Each path below is one point turned by a fixed rotation once a step. After each direction that follows a path, write how fast that rotation turns it, in degrees per step (0 if it stays still).
Each turn is a multiple of 5 degrees from 10 to 175, or 0.
Each row of a path follows its step; steps can be skipped.
Rotation 1:
step 0: [ -1  -7  -7  14   1  -3 -19 -16   0  35 -28  -1  -9   7 -16   9   3 -19
 -11  -2  -7  10   0  -2 -13  23 -31  39  -3  10 -21  -8  23 -21  -9]
step 1: [  4  13  -7  36 -16  16 -24 -28  -5  17 -13   6  -2  13   1   9 -12 -24
 -25  11   8 -10   1 -22  11   6   1  30 -27  22  19 -17   3   0  -3]
step 2: [-19 -13  -4   6   9  26 -22 -19 -10  21 -34   9  -7  16  25   8  -7 -23
  -4  -6   7  12  -5  -4 -18  31 -11   7  -8   8  -2 -20  20  20 -22]
step 3: [ -7  12   1  -6 -17  22  -4  -5  -1  11  -8  22 -36   9   5  -2  -6 -17
  -3  26  23  -5  11 -35   4  16 -16  22  -8  17  16 -17  -4  20 -23]
step 4: [-14 -19 -31 -17 -14  30   0 -19  -2  27 -26  11 -23  23   2  16 -15  11
  15  -8   8  -2   7 -14 -15   4 -32  -5  -4  16  15  -1   9   6  -9]
step 5: [  3  10 -22  19  -7  27  -4  20  10  17 -14  30 -11  20 -21   0 -14 -21
  17  32  -2 -14  16 -21   1  14 -34  -7   1  10   8  -8   0 -13  -4]
step 6: [-12   0 -12  18  -9  24  11   2   8  17 -26  -9   7  36 -23   6   1  14
  -5  -8   5 -31  10   5   1   8 -37   2  -8  20   7 -10  28  19  -1]
step 7: [ -5  12 -19  20  -8   5   7  12   1  21 -20  18  -3  10 -40   1  -5  -5
 -12  33  20  11   5  14 -10  30 -16  25  -4  14 -18 -10  16  -3  -4]
step 8: [ -2  36 -14  13 -10  13  -6 -23   1  29  -2 -18   9  19 -13  20 -11  -2
 -21  -8  21  -6 -13  -6   1   1 -33  23 -17  22  -8  -8  12  -2 -14]
step 10: [-27  11 -16   8   2  11 -16 -12 -20  12  -1  -6  -3  -8   5   9 -16 -28
 -20   3  28 -25  10 -23   8  12 -20   7 -23  24  11 -19   4  22 -18]
[  9   0  -5  14   2  12  -4  -4  -1  -3   6   1   5   7   7   2  -3 -10
   5  -3  -8  -1  -4   4   3  -5   2 -11   6   3   3  -6   1  -7   2]
95
[  1  -4  -5   2  -3   3   6  11   5   0   1   7  -7  11  -3   8   6   9
   4  -3   2  -1  -4  -2  -1   2  -6  -8   0 -11   3  -5 -13   6   3]
40
[  3  -9  -3 -10   8   6  -6  -2   3   8  -7   0   0   2   0   0  -1  -1
   6  -2  -3  -6  -1  15 -12  -5   5   6   3  -4  -9  -4   1   6   5]
160
Rotation 2:
step 0: [ 10  16  -9 -22 -16   8  -2 -14  15  -8 -31  -4 -22  -6   8   3  60  31
  17 -15  20   9  -4  11  -6  22  11  10  14 -18   2  20  -8   8   0]
step 1: [ 26  -3   4   6   9 -17  18 -19 -14  19 -11  42 -15  13   0  -1 -32 -10
  -3 -24 -22 -12   8  11 -27  15  19   2 -24  16 -25   6  13  -2 -20]
step 2: [  6   2 -55 -20  -7  -9 -12  10  -5   5  -2 -28   7  27  13  11   0 -16
 -23  14  14   0   8  13  -2 -25   2   4  42  -1 -13 -24  -5  21 -12]
step 3: [ 35 -11  -1   8  -8  25  -9  15   8   9   9  14 -11 -28 -11 -32  41 -14
  -5   1   6  -7 -10 -13  14   7  21  29 -42  -1   4 -15   5  12  -8]
step 4: [  2  23  15 -23  18  20   3  -6  -3  -3  -9  13 -35  20 -23  11  -7   7
  22  33 -25 -12   9  16 -35  -1  20  11  28  -4  11   9 -25  -1  -7]
step 5: [  1   4 -44  -2   6 -17  11 -12  24 -19  19   4  -2  24  -3 -11 -12 -23
  16 -24  16   6  11   3  32  -6  36 -18 -15  29  -3   0  14  -5   5]
step 6: [ 16  -5  13 -23  -4  -9  -7   9 -27  16 -23 -15 -22 -31  -9  21  -5  -4
 -16  33  56 -25   4   1  15   7  13   7   9  -1  -1  -7  14   7  -5]
step 8: [ 11  33 -12 -28  12   7  17  -1  21   3   3   0 -19  -2  37   1   5   5
  23 -11  10  -1  19  -4  11  20   4 -10  30 -27  37 -24  -1 -18  16]
step 9: [ 14  10  10  33  -3 -35 -16  -8 -17 -19  -9   7 -29  -3   6  13  -8   1
  26 -20  11 -21 -19   6   8 -24  26   7 -28 -14 -31   0  22  -7 -11]
step 10: [  1   4 -23 -23  27  20  -7  12 -13  -4 -34  -1  19  -8   0   3  -3  -9
 -16 -11  26  -9  24 -13 -34 -29 -15  -9  23   7  15  16  17   9 -30]
[ -9  -1  -6  -2   1   1   8  -7   6  -2   9  -2   2   7   3  -5   7  -4
  -2  -2  11   4  -2 -15 -12  -8   2  -7   4  -2  -2   0  -4   4   1]
135
[  0  -4  -1   0  -5 -19   0   1   4  -6  -4  -2  -1  -5   5   0  -8  -2
  -4   0  -3  -6   7  -2   2 -12   4   0   0  -1   2  -7   2  13   9]
100
[ -5  -4   0   8   6   0   7  -4   2   2   3   5   3   1   4  -1  -1   7
   1  -5  -6   2  -3  -8  13  -6   7   9 -14   6  -6  -4  -1   0 -11]
175
[  1  -1   2   6   2   8   1   0   5   0   8  -9  -6  -8   8  -6   0 -10
 -13   3  -7  -5  -7   2   1   4  -7   4   3  -5   1 -13  -7   0  -2]
80
[  2   4   0 -13   0   3  -5 -16  -3  -6  -2   1   3  -4  -3   2  -5   0
  -5   0 -17   2   6 -10  -7   4   1  -5  -2   6   5  -3   1  -3  -4]
115
[-10  -5   0   2  -7   2   8  -1  -2  -1   1  -1 -10 -15  -3   1  -5  -1
   8   6   3   3   0  -1   8   2   2 -11   6  12   2   0  -5  -5   1]
40
